500 stands for zero in the data rows.
What is the hidden score of each row? Scores go from 0 to 40, and 20 is about the middle. The score is a weighted sum of the row's numbers plus the product of two more (or one squared), each taken from its middle value.
[571 310 389 289 614 603 605 578 524 615 495 530 361 427 657 471 556 501
 670 421 567 509 323 474] 16
[521 495 536 486 566 414 552 575 372 663 483 598 551 470 394 567 543 519
 487 441 462 405 535 534] 18
[571 498 532 482 520 436 522 444 240 438 550 561 379 344 348 458 451 404
 602 569 422 479 479 510] 14
[579 419 647 473 609 433 737 517 364 658 385 302 701 470 380 407 421 464
 548 542 381 557 595 741] 31
[554 535 441 564 422 528 510 594 632 491 503 522 533 485 495 531 514 579
 399 519 489 498 446 431] 20
[548 470 493 585 609 550 472 508 471 592 536 486 478 382 460 594 538 635
 477 428 598 525 491 514] 23
[549 289 525 496 524 382 528 468 427 367 504 456 524 356 287 410 334 510
 466 538 358 414 519 547] 7
[550 491 541 517 409 503 465 495 458 337 338 615 458 521 427 438 391 293
 580 692 528 516 599 396] 29
[542 482 517 407 557 573 522 499 545 439 513 384 427 595 577 560 550 448
 611 476 506 456 430 562] 14
[467 443 576 530 535 403 526 508 377 656 485 446 493 373 299 598 448 412
 565 525 511 503 522 498] 24
[452 507 392 555 462 663 276 416 675 458 612 642 452 598 550 518 526 504
 441 435 606 535 423 461] 22
[510 437 594 380 552 473 457 627 515 624 493 395 476 391 410 622 537 442
 398 493 440 480 560 529] 21
[503 422 429 461 565 575 475 555 523 467 563 412 447 398 551 529 541 490
 676 393 467 569 484 554] 21
[440 519 519 640 436 424 416 450 509 383 475 482 452 481 347 602 505 522
 466 567 608 350 654 371] 26
[439 613 510 550 555 391 478 530 531 483 370 623 550 555 489 472 462 374
 431 492 511 409 562 418] 17
[560 659 548 527 526 492 464 409 457 530 477 588 611 588 568 557 531 408
 534 503 503 574 355 579] 18
[351 580 417 444 398 604 430 481 657 339 515 648 456 616 615 477 456 528
 447 480 546 512 427 354] 16
[409 491 533 502 379 381 529 558 524 446 211 436 525 406 430 404 418 367
 484 549 438 428 674 333] 20
[539 508 450 589 518 601 444 499 448 466 532 582 417 462 503 480 511 503
 436 514 597 513 468 458] 20
[556 381 600 417 491 456 622 559 391 485 477 516 512 432 464 569 522 369
 504 543 360 518 448 607] 25
[630 374 528 382 536 499 605 519 537 574 435 373 445 465 485 345 523 542
 604 476 512 549 548 575] 19
[527 430 519 400 567 686 544 550 383 618 471 431 424 466 425 464 497 483
 624 513 357 648 429 574] 39
[637 403 516 406 565 590 540 498 527 549 533 439 464 487 574 390 514 513
 470 459 464 502 446 473] 16
[574 516 546 419 559 387 449 435 482 723 539 444 429 441 486 622 479 515
 630 465 583 481 477 523] 26
[563 435 469 416 545 563 475 561 577 478 575 519 444 435 602 554 558 513
 414 426 501 527 480 498] 15
[529 445 455 526 553 508 566 351 456 491 572 479 488 583 555 415 492 528
 508 442 432 526 455 626] 17
[242 481 527 596 475 422 443 381 518 389 304 417 594 356 433 369 534 497
 519 537 489 403 665 360] 24
[413 707 486 634 438 291 403 529 575 366 341 603 685 529 440 452 361 422
 398 579 512 438 716 439] 19
[586 369 498 425 546 634 493 458 524 547 561 389 388 446 480 596 586 639
 587 458 612 532 417 471] 20
[479 594 526 645 491 506 508 523 443 441 484 572 550 462 493 585 487 513
 530 565 532 471 519 428] 22
[432 592 494 595 420 491 453 534 611 423 456 492 602 647 570 519 445 523
 416 508 533 431 523 455] 19
[634 478 514 414 559 587 589 487 541 489 604 524 409 556 653 449 524 408
 617 635 577 559 561 502] 35
[517 478 445 449 525 664 498 470 502 521 529 480 510 633 577 465 529 545
 544 429 525 548 488 584] 26
[519 561 558 543 454 431 416 589 521 424 494 502 522 498 427 534 412 455
 410 637 515 540 425 484] 14
[458 446 502 609 496 417 633 500 560 478 472 448 451 353 526 615 613 619
 493 465 454 471 591 494] 20
[508 496 530 505 645 543 463 499 437 559 578 546 415 501 483 555 566 593
 643 457 500 401 421 556] 15
[430 504 570 503 411 499 582 489 510 553 506 476 487 480 457 505 459 547
 476 440 512 513 501 474] 20
[451 509 535 506 394 439 417 467 489 510 547 422 508 508 463 607 529 594
 494 460 464 406 516 423] 20
[633 428 547 464 514 432 629 538 381 505 632 436 473 512 500 489 425 469
 560 519 551 598 293 632] 8
[486 526 573 571 452 533 418 586 485 494 480 427 557 464 436 520 435 565
 489 478 554 490 612 485] 21
[518 513 476 476 469 571 319 429 615 528 440 425 442 548 492 508 537 483
 428 520 438 490 483 577] 18
[537 432 501 403 560 483 586 484 528 493 589 456 404 387 578 358 494 545
 596 481 443 589 466 571] 12
[458 454 455 401 575 546 448 617 500 521 457 593 572 424 583 448 458 506
 525 409 453 606 521 518] 28
[549 398 436 414 638 542 540 466 573 629 547 339 481 503 478 408 450 505
 666 540 541 497 424 562] 27
[513 470 485 498 536 652 285 436 511 525 548 457 510 607 680 527 414 513
 524 586 547 573 511 537] 24
[551 382 640 549 565 512 453 547 416 580 596 341 454 442 461 517 548 598
 604 434 472 571 441 549] 15
[536 444 515 491 540 472 357 583 435 464 503 463 518 526 391 516 524 441
 406 467 498 499 508 524] 13
[435 530 545 540 516 421 516 534 400 666 480 545 661 555 433 602 426 521
 369 535 518 501 581 526] 25
[523 511 411 521 517 432 443 653 752 326 386 558 639 555 501 425 392 500
 431 608 521 599 599 365] 19
[428 503 523 581 514 379 536 555 455 562 404 505 623 540 387 555 414 475
 428 553 482 412 649 499] 24
[436 426 405 401 486 593 520 435 471 463 566 430 478 582 495 391 409 561
 429 529 425 527 444 538] 19
[480 517 531 439 570 438 658 681 527 423 495 432 445 380 553 574 518 541
 515 473 620 462 593 375] 11
[489 502 442 358 511 585 554 685 708 435 488 515 496 457 717 341 444 382
 550 464 631 483 690 375] 33
[505 479 497 554 429 426 430 563 458 538 515 472 479 553 443 559 367 587
 473 500 616 354 530 489] 22
[311 709 468 806 346 388 354 420 668 310 333 759 741 662 406 413 278 460
 236 545 521 497 606 411] 20
[281 759 390 900 216 360 349 411 570 208 281 751 729 752 419 493 313 540
 308 733 570 498 587 412] 25
[383 508 451 358 675 581 562 561 523 422 549 494 444 461 618 425 552 464
 634 514 523 536 544 433] 22
[448 591 520 520 592 460 534 479 386 467 407 421 475 456 440 604 481 555
 378 484 471 419 596 531] 16
[401 563 556 605 375 457 509 522 543 612 346 528 660 615 365 584 287 423
 332 612 465 473 517 467] 27
[471 449 547 384 603 516 585 680 493 427 739 497 383 365 624 460 664 591
 644 505 772 520 493 338] 15
[557 492 425 616 407 443 434 489 620 365 543 515 400 536 382 526 454 471
 451 636 433 419 446 470] 15
[408 452 571 439 562 431 597 504 397 368 443 347 472 409 441 405 426 574
 610 506 492 588 669 420] 18
[507 524 453 518 491 653 460 473 630 485 727 539 434 508 609 377 597 579
 553 441 481 537 448 569] 22
[660 466 527 541 611 510 618 531 413 477 606 487 406 413 582 602 498 589
 636 447 444 595 324 641] 11
[565 525 506 553 477 527 494 472 627 449 534 478 548 556 573 423 445 490
 484 530 457 504 528 486] 26
[568 433 598 569 625 505 626 508 402 571 795 550 417 470 586 562 520 568
 725 426 578 532 323 623] 20
[564 609 387 588 482 362 672 573 366 422 673 668 375 425 500 441 476 535
 597 510 655 543 533 443] 28
[433 578 370 544 486 528 370 525 541 534 502 424 586 649 568 514 418 416
 335 414 539 490 398 614] 16
[577 548 563 570 459 488 370 465 552 455 521 510 455 549 438 584 363 467
 413 534 394 588 235 605] 9
[454 504 474 565 431 380 555 519 539 469 445 376 555 479 423 615 481 495
 540 457 458 476 562 504] 19
[508 617 387 586 330 580 398 395 506 292 430 553 543 636 448 447 447 437
 482 706 472 444 485 469] 25
[462 591 462 606 426 514 490 499 497 502 488 442 443 557 444 615 475 546
 492 472 564 369 401 495] 15
[490 393 473 510 571 592 623 475 434 538 628 537 462 458 462 363 480 454
 593 613 397 567 410 515] 29
[500 446 400 564 526 561 535 268 456 507 498 563 521 629 578 490 460 505
 554 492 448 610 366 648] 24
[536 446 494 339 488 539 414 526 642 416 532 556 336 513 651 428 589 526
 544 386 502 591 377 438] 4
[403 504 566 463 539 445 579 565 488 414 485 365 511 340 432 468 480 567
 493 517 577 450 602 451] 16
[545 469 497 534 480 449 429 519 520 443 429 422 557 455 553 572 617 565
 477 528 639 458 522 472] 17
[430 537 503 505 466 412 398 506 474 534 440 476 505 525 395 594 606 515
 469 530 441 439 518 553] 20
[532 439 449 397 517 465 529 615 454 487 524 480 392 489 473 634 653 569
 589 504 484 534 575 557] 21
[558 481 327 468 550 625 568 416 586 395 635 556 414 504 634 401 491 451
 561 491 517 579 532 514] 28
[508 506 504 185 579 400 649 776 425 669 568 346 395 304 611 402 466 433
 542 369 503 599 545 397] 10
[577 412 531 489 560 490 490 467 593 424 492 445 464 526 630 310 520 458
 562 493 494 600 511 593] 12
[569 556 446 546 500 442 536 528 340 531 499 462 501 444 507 575 432 549
 421 498 490 473 498 526] 12
[428 742 406 654 387 473 405 510 545 377 332 813 740 637 375 469 439 451
 329 570 500 359 589 429] 26
[544 544 482 573 571 388 532 441 456 557 533 628 570 500 362 647 510 473
 474 554 477 439 500 468] 22
[534 605 470 544 402 532 372 458 560 522 376 557 474 515 568 484 599 395
 427 420 557 606 425 537] 23
[614 478 531 518 513 506 516 529 402 509 609 384 387 459 530 523 607 516
 529 472 599 558 508 482] 17
[437 362 507 437 535 619 615 473 581 562 501 484 483 611 579 359 520 475
 521 393 473 492 493 530] 27
[436 480 515 442 458 485 536 555 460 563 471 551 436 547 502 607 592 452
 535 437 545 494 632 405] 30
[510 512 439 467 507 544 483 426 496 480 517 513 692 515 581 498 533 500
 528 473 349 500 475 563] 25
[422 465 423 459 367 314 568 643 600 422 237 550 513 270 417 269 319 330
 345 621 450 559 676 231] 17
[612 327 672 422 466 385 641 514 443 460 533 412 493 466 412 384 306 461
 561 689 340 586 346 546] 9
[475 471 415 571 513 534 533 474 481 548 463 461 483 452 518 526 492 465
 530 394 542 546 567 523] 25
[466 555 526 574 452 498 440 549 334 458 484 607 550 472 420 517 525 495
 404 533 477 472 472 460] 23
[565 390 494 431 594 540 620 435 440 466 509 422 492 505 568 421 529 495
 561 447 398 452 465 617] 14
[513 580 585 529 439 361 586 506 377 636 582 433 604 508 407 585 512 501
 464 520 381 450 605 573] 26
[513 461 493 507 423 483 446 421 343 548 584 691 324 450 420 423 502 491
 562 643 451 496 363 452] 17
[445 366 522 467 497 385 703 683 365 356 582 453 282 261 432 415 423 621
 698 597 561 535 601 300] 19
[460 594 436 428 567 599 440 546 714 426 443 552 526 579 648 430 425 499
 507 399 567 541 486 437] 16
[440 475 524 570 506 444 450 522 436 604 499 544 453 412 431 557 446 516
 511 461 511 481 520 452] 19
[396 517 505 578 620 423 654 476 497 618 408 379 539 394 298 618 538 547
 470 483 534 411 592 575] 33
[542 417 437 424 574 548 543 619 488 685 684 447 278 504 592 440 458 498
 564 488 371 556 425 505] 26
[335 482 538 484 678 411 632 628 441 571 396 281 723 385 500 497 455 541
 541 527 385 348 706 472] 25
[548 469 440 570 504 405 422 468 529 561 429 497 487 484 487 566 583 508
 463 514 624 472 555 500] 17
[578 514 500 587 493 407 603 433 379 512 662 443 477 502 534 477 430 589
 452 433 591 441 455 484] 28
[456 474 381 423 503 629 590 574 651 515 571 399 415 524 541 381 421 436
 580 536 476 637 421 407] 30
[488 450 448 591 457 576 348 490 485 440 451 547 473 673 639 424 676 529
 515 494 622 511 502 507] 20
[462 430 572 439 644 329 713 595 405 446 570 510 401 375 453 462 432 594
 569 573 511 552 589 368] 14
[606 390 386 475 552 533 601 528 463 489 556 472 390 430 618 367 536 560
 577 526 562 564 458 491] 16
[503 571 411 439 520 598 431 463 524 461 557 555 281 524 716 445 723 499
 684 468 604 574 400 357] 20
[357 601 464 635 408 426 539 568 501 466 318 550 552 508 434 502 534 557
 382 553 441 419 451 443] 32
[477 571 521 588 548 434 521 587 546 491 527 518 576 523 360 536 484 437
 445 466 501 473 501 483] 18
[451 499 410 473 548 596 500 527 648 456 535 477 502 591 556 472 454 514
 526 486 564 470 573 436] 31
[549 512 542 349 588 510 500 546 632 506 508 438 512 402 528 381 542 509
 514 384 495 523 428 581] 12
[441 514 465 444 491 543 508 495 633 459 497 537 524 621 657 530 481 412
 521 464 632 588 523 402] 28
[484 428 448 452 501 535 404 495 545 492 633 515 486 545 705 481 492 480
 540 480 427 625 405 559] 15
[537 498 554 545 475 476 463 394 474 483 550 545 694 492 391 397 542 396
 357 502 424 512 563 555] 24
[484 469 515 349 553 581 580 633 513 647 575 474 497 493 560 479 571 531
 534 468 494 494 469 457] 23
[461 553 505 478 511 563 466 466 537 562 443 487 454 609 524 560 414 426
 399 480 517 540 513 542] 19
[552 399 594 496 529 534 480 592 357 558 513 581 447 497 522 549 426 430
 462 524 369 543 531 549] 18
[576 532 535 511 586 600 413 429 528 529 469 489 509 487 585 425 519 545
 545 504 468 593 459 492] 20
[565 461 498 520 543 659 532 431 567 533 582 534 488 622 655 459 634 536
 552 441 449 488 546 490] 38
[405 660 521 534 384 398 461 659 514 498 462 532 508 493 358 532 440 418
 421 521 525 449 635 479] 19
[493 583 500 485 457 541 471 424 558 682 434 445 540 669 510 512 496 497
 420 474 577 500 519 473] 31
[612 406 510 429 370 629 530 389 407 456 605 547 254 536 558 341 494 382
 586 613 329 536 275 540] 16
[328 548 561 415 553 460 540 570 417 479 491 453 453 400 472 503 537 556
 529 456 656 459 587 361] 15
[554 509 520 548 401 410 417 529 574 444 562 520 556 459 456 602 467 472
 444 528 498 501 610 449] 22
[575 578 452 507 395 511 324 359 542 495 546 635 531 677 533 483 647 434
 427 447 436 489 241 609] 10
[475 584 442 505 337 462 442 461 450 604 435 583 601 486 402 495 455 461
 423 407 430 445 519 595] 21
[494 410 527 351 615 516 440 620 422 649 583 468 406 397 559 596 647 540
 593 377 576 581 509 475] 18
[462 583 449 580 450 453 559 500 454 504 440 486 576 513 416 540 453 522
 486 550 478 376 428 472] 18
[498 617 468 578 416 652 363 402 460 531 480 552 466 529 592 539 504 463
 411 430 521 394 489 414] 23
[645 568 454 456 397 480 411 460 579 559 496 491 617 658 544 482 618 488
 412 403 492 632 327 651] 17
[490 578 455 610 324 471 394 203 583 436 405 480 608 649 482 458 472 501
 503 542 441 479 411 712] 18
[523 429 501 494 451 628 639 435 404 483 586 444 446 452 441 318 444 409
 475 570 257 642 564 517] 32
[554 647 471 559 513 433 518 574 541 446 497 521 444 580 507 610 486 442
 438 461 524 429 559 483] 17
[422 525 433 542 482 500 381 459 533 515 435 455 535 588 615 556 480 583
 430 506 531 506 436 484] 16
[400 400 588 626 503 572 671 376 360 408 555 462 409 354 399 343 414 510
 680 598 525 542 595 430] 37
[631 422 581 427 473 416 532 474 400 612 461 371 443 357 403 667 489 440
 458 426 385 455 471 522] 9
[484 591 460 600 442 462 430 586 532 475 432 542 667 462 433 555 596 481
 424 543 541 452 661 466] 30
[586 425 371 440 476 520 573 432 489 484 556 464 459 536 494 382 508 531
 564 517 521 579 395 510] 20
[502 457 523 361 636 533 625 558 485 614 446 551 438 480 637 466 448 512
 516 594 597 523 600 460] 22
[568 376 543 375 540 427 519 600 488 519 532 462 439 474 482 567 528 439
 557 404 588 509 482 530] 10
[382 540 442 623 508 359 466 581 528 504 357 575 627 420 490 518 480 486
 444 545 574 476 574 490] 29
[384 463 535 417 521 498 486 519 357 711 599 446 417 432 386 597 531 571
 634 446 533 373 506 479] 27
[487 523 493 632 401 522 348 479 508 469 496 708 442 468 484 568 443 467
 489 619 436 492 428 447] 19
[372 604 500 514 448 456 427 652 498 559 388 386 550 454 455 587 570 427
 472 561 522 441 512 414] 27
[411 394 530 449 622 486 791 530 428 454 502 428 555 454 444 436 452 678
 532 410 522 437 773 512] 26
[567 531 533 427 571 690 419 542 553 389 606 454 436 494 486 452 560 523
 598 574 457 511 566 466] 25
[456 463 618 546 407 416 515 474 407 609 534 406 564 574 371 599 533 500
 526 499 414 488 477 492] 27
[428 563 534 600 445 474 493 496 450 572 366 529 722 614 377 594 419 526
 407 513 482 397 525 480] 26
[555 590 453 401 424 529 507 424 564 426 427 528 518 480 453 470 511 492
 543 487 451 506 473 561] 19
[432 540 435 448 620 465 471 616 704 451 497 561 507 476 578 397 412 493
 453 404 504 531 549 435] 11
[381 721 501 624 445 417 470 654 554 324 482 592 546 599 522 472 488 443
 396 547 654 457 423 439] 10
[578 422 590 567 479 540 474 537 456 533 519 463 518 464 502 541 501 495
 620 536 422 564 495 536] 24
